Each row of M is roughly a mix of the hidden directions of one of 3 groups; one row fits no group.
M:
[[ 32  54  38  18 -16 -30 -48  18  30   5]
 [-13 -20  29 -52  26 -36  62   0  12 -17]
 [  1  28 -27 -15 -53  43  39  22  19 -42]
 [ 58  48  21  15  -9  38 -32  21  -8  32]
 [-54   2 -19  -9 -16  12  54   7  42 -44]
 [-10  14  35 -22  41 -72  27   3 -24  15]
 [-17   9  34 -63 -15  40  51   8  15 -15]
 [-22  -7   7 -48   1  46  57   7  -9 -45]
 [-53   9 -54 -15  -6  34  42  14  19 -29]
 [ 52  14  33 -32   0 -54 -33  -8  34  14]
 [-27 -44 -52 -17 -22  -6  26 -21  -9 -55]
 [-13 -44 -10 -57 -28 -38  44   9  14 -22]
 [-16  61 -42  19 -12  61   8 -11   9 -15]
 [-41 -14  17 -62 -51  14  25   4 -31  -3]
 [  0   9 -47   0  43  38 -10 -47   6  50]
 [ 14 -43  -8 -26 -53 -55   8  20   2 -36]
 [  6  68  44  54  18  16  17   4  -1  -1]
 [ 56  20  -5   9  12  36 -60   7 -42   7]
 [ 52  51 -38   2 -17  31 -36  16 -30  -3]
 [-57 -14 -31 -30   9 -33  54 -12 -27  11]
 [ 20  10  11 -77  11   4  35  33 -17 -32]
 [  3  48  -6 -23  32  -5  74  26  15  -9]
 [-14  21   3 -25   3 -44  79  21  -5 -22]
 [-25  21 -23   0  47 -20  71  -3  31  16]
 [-18  16 -20  -3  23   5  91  23 -11   5]
 [ -6  11  17  33 -35 -67  49  15  11 -23]
 [-33  23 -19 -31 -26  20  61  28  22 -39]
 [ -2  16  -8  33  33  85 -15  -2 -19   9]
 [ 11  11  37  76   6 -32 -17  12 -27  28]
 [-48   6 -73   3   7 -17  35  -9 -32  13]
 [-35  40 -48   8  16   0  67  13 -16  -1]
 [  8   9 -12  39  55 -36 -56  15 -12  27]
 [ 19  30  43  56  13  34  -6 -16 -35  37]
 [ 31  13  26  29  57 -40   1 -14 -12  51]
 [ -4  17  26  45  54 -32 -13 -12   6  57]
 [-26 -60 -20 -36 -33 -38  -1  12  31 -28]
 [ 20  30  15  27  71  -1 -32 -22   1  41]
 [-18 -44  31  38  -1  15 -49 -48  23  17]
 [ 30 -19 -14 -26 -26 -76   4  40 -12  -8]
 [  1 -55 -14  36  44   3  -2   8 -56  26]
 [ 20 -49  55  22 -14 -15 -50 -21  27  -6]
 [ 43 -22  61 -31 -15 -50  -5  14  15  15]
 [ -7  35  47  13  10  13  61  -1  51 -10]
 [-51  21 -33  19 -23  45  51  18   1 -19]
 [-70 -27 -38  -3 -25   5  17   0  44 -23]
 [-41  -4 -14  11  30  46  47  23 -46 -23]
 [ 23  24 -11  27  44  50 -21  16 -53  24]
 [ 24  40   6  57  21  -3 -27  11 -33  51]
 [-33 -69  21  12  26  28   5 -39 -16 -27]
 [  3  53 -21   9  23 -10  66  26 -32  23]
 [ 30  12  16  37  50   8  13   2 -59  39]
 [ -7  38  27  17 -32  62  30  -4  23 -40]
 [  5  11  23  46  27  43 -63 -25 -13  16]
 [-14 -39  29  27  42  10 -63 -24 -24  15]
 [ 53  15  60   4  10  11 -50 -20 -16  21]
 [ 20 -47  13 -14 -40 -62 -43   1  14   0]
 [-24  27   4  17 -42  40 -27 -33  59 -14]
 [-15 -28 -32  -6 -25 -77   1  12 -41   9]
 [ -3  34  12  52  21  58  34  -1  -3  38]
 [-18 -75 -17 -32  -7 -16 -45  22   5 -20]
 [-51 -22 -35 -31 -50  -1  46  -7  -9 -20]
 [-30  56 -20   9 -36  -2  26  41  40 -26]
 [-49  23  -7  52 -15  37  52  16  -9 -12]
 [-35 -14 -16 -35 -19 -24  65  33  35 -11]
 [-10 -27   6 -51 -43  -4  59   8   8 -40]
 [-33  16 -29   7  22  -6  86   7 -12   0]
 [-59 -11 -24  25 -11  45  23 -33  37 -20]
 [ 12 -27  14 -56 -49  25  10  12   7 -54]
 [-23  21  18  58  14  56 -48 -10  -4  -8]
 [-19 -45 -41 -33 -21 -53 -31   9  -3 -31]
 [-38 -14 -15 -40 -24  32  41  20   5 -57]
 [-46  40 -19  19  37  17  58  27   6 -15]
 [-28 -64 -29  -6  -6 -40  -1  33 -27 -35]
 [  7 -21   3 -37 -71  35  -2  12   7 -46]
 [-19  14 -36   1 -45 -35 -13   0  71  -8]
 [ 29   1  24  42  51 -20 -20 -16 -33  51]
 [-41  12   4  11   2  76  24 -38  21 -13]
 [ -5 -70 -15 -26 -50   2 -41 -14   1 -14]
 [ 13   9  11  41 -37   6 -63 -36  32  24]
 [-29  48  33   4  48  41  43 -18  -7   5]
 [ -1 -56   9 -37 -25 -71   8   9  -1  -6]
 [ -2  11  20  -8 -44  81  -9   0 -23 -26]
 [-19 -12 -12 -43 -58  -2   8   7  45 -49]
 [ 28  15  11  14 -21  72 -58   2  11   4]
 [ 56 -22   0 -22 -47 -29 -29  42  19 -17]
 [-26 -30  37 -27  42  -1  60  33   8  13]
 [ -9 -57  -5 -25 -51 -35 -22  10  42 -16]
 [-49   1 -71  18  23  -8  26  15 -35  -2]
 [ 24  18  18  10  64 -63   8  15 -15  23]
 [ 71  13  49 -37  14  20 -20  18 -15   1]
 [ 29 -17  40 -59 -49  12  -1  29  15 -25]
 [-36   5  17 -29   8  28  11 -56  54 -30]
 [ 63 -17  -5 -30 -61  10  -1  16  26 -21]
 [-32 -31 -46 -51 -24  -3  -2  24  25 -45]
 [-16 -30  18 -29   3 -19 -87   0   8 -13]
 [ 22 -35  54  15  51  39  -5   6 -22  30]
 [  5  27 -26 -39  -6 -44  53  42 -27 -13]
 [  1 -13  44  19  72  14   2 -15 -42  22]
 [-17  13 -47  38 -28  28  64  14  15  14]
 [-46 -54 -34   4 -19 -36 -10   3  32 -38]]

Here is one row of each group, with its name. Which group are the others in?
[ -1   1   9 -69 -24  36  -9  10  20 -56] | N
[ 37  51  30 -15  17 -35   9  48 -38   8] | X
[ 39  42 -11 -34 -26  58 -17   5  16 -35] | T

[ -8  25  13  46  78   2  10 -29   9  20] | X
[ 19 -63  -9   3  15   4 -65  16 -35   6] | T
[-20  26  14  65  56   6 -42   2   4   5] | N
[-24 -24 -35 -51 -29 -17  21  38   9 -49] | N
[ 39  -6  40 -30 -13 -65   4 -17  40   6] | N
[40 42  0 36 -3 59 43 -6 -8 16] | T
[  4  -8   0  11 -32  -2 -90 -27  16 -10] | T
[-25  11 -21  20  -9  49 -49 -41  49  -3] | N
[ 55  31 -14  -2 -28 -61 -12  19 -30  19] | T
[-39  25  -2 -13 -26  51  38  -8  43 -39] | N
[-60  -9 -42  22  39  21  49   6  -6 -12] | N
